Each run below is a few steps of one of 4 hidden systems, one row a step.
(in the rows, 128 means zero)
R, seq 1 (6 x 28):
[[141  84 107 129 146 123 120 128 154 133  90  94  95 139 102 139  87 184
  192 162  99 166 157 172 125  96 139 117]
 [141  71 109 120 153 113 121 129 145 131  84  93 110 147 107 141  85 185
  187 163 101 166 161 172 125  96 136 118]
 [148  81 111 115 174 112 127 125 142 139  86  85 115 144 119 143  75 175
  189 160  99 163 176 179 116 108 132 124]
 [150  76 117 111 175 100 132 126 134 149  89  87 124 150 123 135  79 180
  178 155  95 147 177 178 116 111 128 126]
 [151  80 122 105 190 106 131 131 126 154  85  87 134 150 142 140  81 170
  175 164  96 143 175 176 114 111 125 131]
 [145  92 121  93 203 104 138 128 123 159  96  91 141 152 145 138  80 163
  165 165  99 132 180 172 111 119 132 147]]
P, seq 2, 6 rows:
[[114 146 100  89 112 127 135  75  98 113  97 122  96 131 134 127 128 152
  100  65 135 120 161 138 171  80 189 139]
 [115 140  98  94 101 126 136  70 103 113  93 110  90 139 137 126 128 156
   97  71 133 116 165 132 165  75 187 132]
 [110 145  92  86  90 130 135  75 105 101  90 110  74 135 128 133 136 151
   92  87 137 131 163 131 166  77 183 123]
 [107 141 104  99  90 129 136  79 110 107  93 120  71 134 121 131 137 156
   94  93 141 132 152 119 164  81 172 123]
 [ 97 139  96 105  80 127 132  82 106 101  88 123  63 138 117 133 124 153
  109 102 135 129 144 113 169  73 177 112]
 [ 88 127  90 108  81 132 133  90 117 105 102 119  48 126 117 135 135 155
  103 118 131 141 144 114 155  74 173 110]]
P, seq 3:
[[ 64 187 119 128 121 138 125 152 106 104 147 146  87 120 124 145 165  78
   57 150 120  91 106  55 143 133 134 121]
 [ 70 185 122 117 123 142 132 155 105  93 153 147  80 121 109 138 163  72
   69 155 125  94 115  51 137 133 132 122]
 [ 81 183 115 127 113 155 137 159 108  85 156 142  71 116 113 133 158  76
   85 153 130  98 115  49 131 147 120 118]
 [ 87 173 120 121 106 153 133 160 108  79 154 147  76 111 107 123 161  64
   95 163 137 113 114  47 131 143 121 110]
 [ 94 171 119 120 118 166 152 156 109  78 157 151  87 114 107 114 154  64
  112 167 139 125 115  51 124 144 118 113]
 [114 162 124 116 111 172 143 156 115  80 157 146  86 120 101 119 146  62
  118 173 145 130 121  49 115 142 120 109]]
E, seq 4 (6 x 28):
[[131 101 149 121 191  80 119 121 121 178 114 108 180 168 169 148  93 162
  119 148 107 103 163 173 117 121 133 150]
 [124 102 147 124 191  85 115 126 123 179 104 109 179 161 165 152  98 157
  121 152 104 109 163 170 117 124 128 148]
 [124 116 138 122 199  85 122 131 117 176 102 105 174 162 164 147 102 161
  119 144 110 103 161 162 124 124 130 151]
 [120 109 135 114 215  88 120 136 120 175 104 108 162 155 161 161  95 163
  120 149  95 105 163 161 123 132 120 146]
 [116 113 129 114 210  94 119 143 116 167 101 102 152 156 154 161  94 162
  118 152  91 107 161 158 126 127 128 150]
 [107 120 122 118 214  94 113 151 122 162 110 110 148 153 152 160  95 160
  114 158  92 102 156 151 123 128 127 152]]
M, seq 5 (6 x 28):
[[ 98 144 138 177 157 107  99 197 155 156 144 146 134 130  98 163 119 116
  105 148 107 101  73 115 117 167  77 130]
 [ 99 143 130 179 140 115  99 186 162 145 150 143 130 125  92 166 133 115
  116 164  99 110  74 110 113 164  78 127]
 [ 94 139 133 182 127 126  96 186 165 136 157 136 120 122  90 164 128 110
  129 178 106 121  73 108 110 161  81 116]
 [ 99 135 126 184 122 141 103 194 162 128 149 151 108 114  89 153 137 112
  132 178 104 130  77  98 104 160  85 111]
 [ 97 131 125 179 107 139 102 182 165 119 152 146 103 120  84 147 130 100
  130 192 102 134  73  92 100 160  87 104]
 [103 128 120 167  97 139 105 170 162 120 150 140  98 122  82 141 130  96
  131 201 107 145  86  95  97 152  96  94]]
E, seq 6:
[[141  92 136 108 167  80 124  95 132 173  93 102 164 166 170 145  93 170
  133 135 113 124 167 183 122 100 145 137]
 [132  80 136 119 175  82 123 102 127 172  89 102 161 159 156 147  90 182
  130 147 114 116 165 187 133 106 138 143]
 [130  94 136 127 191  86 116 118 129 178  98  93 155 158 162 155  94 187
  130 141 101 119 165 185 123 105 140 137]
 [119  91 129 119 182  88 127 120 134 171  96 101 152 160 150 156  94 187
  136 146  97 124 164 178 128 111 135 141]
 [124  98 123 120 189  90 115 131 131 171  91  97 149 156 147 163  92 185
  137 152  89 122 158 173 123 119 128 144]
 [128  98 125 127 194  92 112 139 135 175  90  96 143 149 143 165  88 183
  135 150  89 116 154 170 124 117 123 137]]
M, seq 7 (6 x 28):
[[ 95 129 105 150  55 153 115 134 146  99 135 141  61 127  87 132 143 114
  127 183 119 139 106  88 122 126 130  88]
 [103 117 110 138  52 152 117 124 151  97 135 137  71 131  94 132 151 108
  124 184 131 149 113  90 128 117 136  85]
 [111 115 109 134  50 149 118 113 138  96 135 133  61 131 100 126 149 107
  129 181 141 152 132  96 131 105 134  75]
 [112 101 114 118  60 153 127  92 141  91 122 130  66 136 106 111 140 104
  131 175 140 151 138  90 127  94 155  80]
 [118 102 111 119  63 148 135  84 130  96 124 120  71 138 117 114 137 119
  132 177 145 161 149 104 127  90 153  85]
 [127  89 117 104  71 145 137  74 126  97 111 120  80 137 131 112 138 115
  132 175 146 159 165 104 130  86 158  97]]
R, seq 8 (6 x 28):
[[111 161 136  71 179 125 149 125  71 128 134 125 144 144 181 129 141  89
   72 137 136  86 174  83 138 125 141 150]
 [ 89 172 134  79 174 118 157 126  78 124 134 128 130 144 170 141 144  90
   54 135 139  74 164  77 144 120 148 146]
 [ 73 175 126  94 163 116 148 129  79 116 136 123 114 142 163 150 146  87
   51 128 131  75 147  74 145 118 148 151]
 [ 65 183 129 107 144 121 133 134  89 126 139 136 113 143 157 159 158  95
   44 133 129  68 132  71 146 122 141 137]
 [ 60 185 121 117 135 120 133 140 102 115 144 134  99 130 135 161 160  97
   40 138 120  75 125  69 143 125 137 137]
 [ 51 187 123 132 118 115 121 140 107 118 148 140  87 133 119 152 170  99
   39 135 117  76 104  74 156 125 132 131]]

Name the system that made each run.
seq 9:
[[127 105 151  88 180 105 143 106  98 152 126 116 165 174 187 143 125 101
  110 195 135 112 189 116 107 121 141 141]
 [113 111 149  83 171 112 145 112  91 149 132 119 159 160 192 139 135 107
   95 186 130 103 183 107 117 118 144 135]
 [ 95 123 145  89 161 100 150 102  91 141 131 119 157 168 192 140 139 104
   67 183 134  98 169 102 123 122 140 124]
 [ 91 130 136 104 149 100 144 106  93 150 135 124 145 159 188 142 146 106
   58 180 133  89 168  90 120 111 143 124]]
 : R
seq 10 (4 x 28):
[[129 138 150  68 156 125 156 103  87 122 142 131 156 151 179 117 145  82
   89 146 155 100 183  85 121 121 155 144]
 [117 148 135  68 139 126 159 105  78 113 141 130 138 154 190 122 155  74
   73 151 150  94 174  80 127 118 147 133]
 [ 96 157 130  82 137 128 151 102  83 108 135 131 132 154 171 125 156  77
   63 152 144  90 172  61 132 114 154 131]
 [ 77 164 131  87 125 125 154 104  82 110 141 140 117 150 163 135 163  77
   52 147 141  83 156  63 140 115 157 127]]
 : R
seq 11:
[[ 94 188 103 135 126 162 120 181 120  91 130 144  79 103  73 143 130 102
  118 107 106 115  94  76 138 152 109 133]
 [116 186 108 135 115 171 122 178 121  92 143 143  80  93  69 129 131  90
  131  98 117 129  92  71 133 154 107 121]
 [127 178 110 125 106 179 124 177 136  74 145 151  82  90  70 119 130  89
  151 105 122 138  94  75 126 156 113 121]
 [142 164 103 141 102 185 126 171 128  79 131 149  76  95  66 114 127  84
  168 113 133 147 102  79 127 155 106 119]]
 : P
seq 12:
[[ 83 144 120 187  57 130  96 137 164 115 137 155  82 124  82 145 151 123
   98 140 120 118  76 105 133 137 119  90]
 [ 82 143 126 182  45 145  98 132 155 118 133 152  78 122  85 135 152 118
  106 141 124 125  80  96 129 125 132  89]
 [ 85 133 124 162  35 139  99 120 158 112 136 154  79 130  91 131 157 119
  105 154 121 125  86 101 132 129 130  88]
 [ 92 128 120 162  37 136 109 116 155 105 129 152  73 132  98 135 158 119
  106 161 130 138 102 102 133 114 137  81]]
 : M
